The rows of A fall into a few groups, which share some directions, and each row is roughly a mix of its group's hidden directions.
A (152 x 11):
35 7 -17 0 -11 21 -25 -37 10 25 -29

-37 36 26 -23 -16 -24 -17 -14 -9 -2 18

-9 0 -14 16 22 30 -32 -49 -9 11 6

19 -20 4 1 50 1 -4 -21 18 37 15

8 -38 -20 30 -6 -34 0 -13 2 -37 9

-21 -35 14 6 -28 -22 2 15 6 -47 -8

-7 9 39 18 -18 -8 42 -36 -4 -9 4

39 -35 -32 17 29 22 7 0 15 -6 -2

36 7 -16 9 -27 36 -16 -25 1 21 -24

-1 54 19 -21 -2 19 11 9 -13 31 -15

-20 27 9 7 -40 9 23 10 -21 -39 -7

33 8 -7 -30 9 -17 18 7 -9 26 -45

-26 -27 -17 -13 -33 -14 -15 21 -39 -12 12

45 -39 -20 1 -30 -4 24 7 -6 0 1

-7 -4 -6 24 4 33 -34 -50 -14 0 4

-18 2 30 16 -32 -9 40 -27 -18 -19 8

4 7 -10 25 -40 -1 20 24 -20 -39 -16

-27 -5 -29 3 38 20 -33 -31 11 -8 3

26 -10 -46 10 -6 -36 -17 -2 21 -23 -3

32 12 -24 -25 25 -3 5 -34 -22 26 17

14 0 -37 23 -12 -41 -22 25 12 -14 -15

25 -12 -27 -23 37 1 15 -13 -31 24 19

-23 6 -9 8 -63 2 -6 4 -14 -24 10

48 -19 -15 -1 -35 2 26 -29 0 -7 5

36 -3 -1 -42 7 -12 25 -10 -11 16 -35

39 19 16 41 -7 12 4 -5 35 18 6

-25 -13 51 9 -3 -20 -9 -27 14 20 17

32 7 -14 -37 7 -20 19 -2 -24 12 -38

-47 7 -8 -13 28 -9 -40 -19 0 4 -17

36 1 19 -7 -48 -12 13 21 -2 -27 10

25 4 -19 9 -32 1 26 -34 -11 -32 24

-9 3 -17 26 10 48 -14 -38 -9 6 19

31 14 -11 3 37 11 -6 12 -5 52 6

29 -11 -39 18 -3 -39 -8 3 12 -21 -25

24 -8 -18 15 -22 22 26 -40 4 -16 29

22 -3 -40 20 -4 -44 -16 6 16 -17 -20

34 -10 -16 21 -14 20 37 4 36 -19 9

7 -14 6 -1 49 0 -5 -31 24 33 17

-34 -6 1 35 -10 10 -30 9 5 -13 43

-44 -2 8 31 -8 9 -20 0 10 -29 35

6 -22 -2 -11 -4 -23 -2 -57 -6 -9 32

-27 -5 9 -14 22 -35 18 29 9 -29 28

-45 -13 12 34 -22 9 -19 14 13 -14 26

18 42 13 -25 19 14 2 19 -12 41 -2

-29 16 25 22 -34 3 -18 14 32 -19 -17

12 16 -49 8 -3 25 6 31 -6 -25 -21

-19 -8 48 -10 12 27 14 -9 -28 26 13

-17 26 7 17 -41 -3 13 28 -26 -26 -17

21 2 7 -20 -9 -30 37 42 20 -13 11

34 18 -17 -8 -13 29 -30 -39 -1 19 -4

41 2 -19 -38 6 -4 25 1 -17 10 -33

20 37 9 14 42 5 1 -23 32 5 -14

-14 43 26 -30 -33 -21 5 11 -10 11 12

23 -39 -14 -12 -39 10 27 -9 -10 -21 -17

-27 16 -3 -17 37 -6 -30 -27 -15 33 0

-3 -48 -13 19 7 -33 -8 -16 10 -35 6

-18 -16 27 12 -33 -10 1 -3 18 -48 -20

-24 -30 -13 -16 -31 -15 -13 13 -40 -14 20

5 -2 11 -28 -7 -44 16 45 13 -12 -13

-22 -32 -23 -11 -32 -2 -20 23 -33 -14 17

-3 41 20 -18 -6 44 19 10 -9 25 -7

21 9 -50 -12 0 16 8 36 -14 -15 -20

47 -18 -28 -3 -33 -10 23 7 -12 12 15

-23 11 32 31 -24 8 -12 22 32 -17 -21

39 -26 -23 7 -33 -30 0 4 13 1 27

20 -33 -5 -6 51 -1 -12 -9 23 26 4

-47 0 -1 3 35 -1 -25 -17 -17 25 -18

-11 -40 -6 47 -4 -25 1 2 2 -32 5

41 -3 -8 -2 33 -36 2 -13 -11 15 32

-32 0 -14 -40 18 -18 4 -9 -43 -15 8

-31 -16 -20 -36 29 -11 5 0 -38 -8 15

19 34 -1 -27 26 10 -10 8 9 48 -6

-44 -8 14 33 -14 7 -21 20 21 -6 27

-18 -30 14 5 -36 -10 3 -6 15 -49 -11

20 -46 -19 24 44 8 1 -6 4 -10 0

13 -1 -37 -15 30 9 -45 27 10 9 -1

-22 3 46 -2 3 35 15 8 -26 29 4

42 -42 -3 15 22 7 2 5 -21 -18 23

-29 10 32 31 -18 20 -4 23 28 -15 -22

-13 2 32 13 -32 -16 41 -26 -22 -10 2

-39 -2 6 37 -10 14 -19 2 12 -25 36

-34 -2 2 35 -2 17 -28 9 19 -17 38

-40 38 28 5 32 -3 -26 -4 9 -3 -4

-30 -18 23 -1 -20 -24 1 1 -1 -52 -13

20 38 12 25 26 7 18 -26 26 1 -25

-33 1 8 38 -4 15 -18 -1 14 -21 42

-27 -19 51 2 -7 -21 -8 -26 12 18 15

-20 2 29 14 -35 -22 -5 -1 18 -45 -11

16 -8 -14 -26 -3 -2 -1 -38 3 -20 51

36 -4 -3 35 -30 23 12 -3 35 13 10

37 -5 -26 -8 -3 8 18 -39 9 -22 32

-14 -49 12 4 5 -20 -2 -4 -15 -41 22

16 5 -42 2 5 -41 -23 -13 31 -14 -1

45 -43 -13 25 20 11 17 4 3 -8 1

-43 -6 17 -1 22 -31 23 27 1 -20 20

-43 14 24 22 -29 1 -4 28 16 -24 -8

38 7 4 39 -10 26 14 -4 32 21 12

25 -10 -25 -29 28 -26 6 -17 -32 11 22

36 -36 -37 -17 -28 -3 16 -1 -13 7 8

-36 12 -3 -17 24 -9 -44 -26 -9 17 -17

-12 5 37 -7 -10 42 24 -15 -23 29 -4

14 11 -39 -16 24 8 -22 39 13 6 -27

9 46 18 -26 14 26 16 7 -8 31 -14

34 7 -4 9 -13 26 -22 -43 -10 29 -14

17 -16 -1 -11 51 -12 -17 -13 20 36 7

-29 8 28 25 -33 11 -4 22 23 -23 -23

-26 5 8 -22 14 -33 20 36 9 -24 26

-12 9 39 -14 9 47 26 10 -19 8 11

-17 -8 22 16 -38 -25 -2 1 20 -45 0

27 7 -40 -8 33 21 -33 17 13 5 -7

14 9 -44 -6 25 10 -36 33 7 6 -15

-18 -45 -11 22 -3 -26 -10 -13 13 -39 1

-48 32 13 -26 -17 -19 -22 0 -1 -17 8

-18 -9 28 10 -33 -6 -6 -8 21 -44 -26

41 2 -18 11 -21 35 -16 -30 4 17 -19

-19 -14 10 -2 4 4 -21 49 0 16 -43

-36 -3 7 37 -8 4 -32 15 11 -3 38

-41 42 10 -30 -15 -8 -16 8 -16 17 2

24 8 -29 -11 32 10 -2 2 -14 48 21

-37 -5 10 44 -14 7 -28 2 7 -9 33

-33 -1 46 -14 9 40 17 -1 -14 9 5

-14 -1 34 17 -31 -10 36 -31 -18 -11 13

-39 40 21 -28 -21 -20 -12 2 -10 1 12

18 3 14 -29 -14 -37 21 47 2 -1 -6

-13 2 -9 25 7 38 -25 -47 -13 14 -1

32 6 -30 -8 0 -8 10 -38 13 -25 33

-35 42 30 9 34 0 -19 -7 8 -1 -2

47 -38 -20 20 19 13 7 -8 16 -17 4

32 -8 15 44 -20 8 4 21 37 9 -1

40 -3 8 7 -28 8 24 5 2 -29 40

5 17 -35 17 -17 -42 -11 10 13 -35 -13

-26 45 11 -38 -15 -19 -18 -8 3 -1 19

-40 -1 -1 -2 40 -10 -23 -15 -12 30 -22

43 -31 -15 -1 -42 3 24 -7 0 -8 -9

38 -2 28 42 -6 10 6 -8 37 -1 -9

16 36 15 28 32 7 3 -26 32 7 -15

27 45 4 18 29 6 25 -20 18 -2 -17

-34 -5 15 -8 14 -37 23 33 8 -26 17

5 -21 2 -13 43 6 -19 -16 25 44 1

-8 -24 -6 8 21 -7 -21 33 21 13 -47

-46 40 15 -1 33 -5 -21 1 -2 3 12

18 24 -17 -1 33 7 -6 16 -11 52 16

-15 -7 -11 32 7 32 -24 -50 3 -1 -7

6 44 16 -29 11 23 2 9 -7 41 -4

11 0 -40 -21 24 12 -30 40 13 4 -11

-32 -2 1 46 -16 13 -25 10 6 -11 34

-17 1 43 9 -24 -23 36 -30 -13 -2 2

-2 23 37 -35 5 29 20 -8 -30 19 5

-20 -45 -7 -22 -37 -7 -12 18 -26 0 4

23 36 20 5 38 2 21 -25 29 6 -4

-16 16 3 7 -42 2 13 29 -23 -39 -15

31 -15 -29 -25 14 -2 28 -10 -39 15 15

Here is one row of each group, with its name. Which group are the others in?
12 14 -50 2 1 26 5 36 -4 -24 -16 -> <9>
-39 0 -4 -3 29 -4 -31 -12 -15 29 -33 -> <13>
-43 0 1 -33 20 2 3 11 -39 -12 -21 -> <127>
26 -23 -41 10 1 -38 -17 3 16 -23 -11 -> <62>

30 48 0 -6 1 16 18 29 -16 22 -15 -> <62>
3 11 -5 16 -43 8 17 34 -26 -34 -4 -> <62>
-24 -1 26 16 -39 -10 0 -3 20 -45 -10 -> <127>
-41 13 14 15 -34 5 -19 30 23 -13 -14 -> <127>
-54 33 20 10 -15 6 20 -2 -7 14 14 -> <13>
-22 43 23 21 28 0 -15 27 6 21 4 -> <127>
32 -2 -22 -19 37 -14 6 -20 -23 24 25 -> <127>
-25 11 2 4 -58 18 9 5 -16 -27 -4 -> <62>
29 -3 -8 22 -20 36 -17 -32 -9 23 -25 -> <13>
-25 -41 -7 -15 -32 -5 -21 22 -24 -1 23 -> <9>
-42 0 -4 -38 8 -22 -12 7 -33 -19 -10 -> <127>
28 -29 4 25 -9 5 42 31 3 -19 10 -> <13>
33 4 -19 -17 31 -18 17 -8 -35 22 23 -> <127>
16 -39 -23 30 42 18 8 -12 11 -4 2 -> <13>
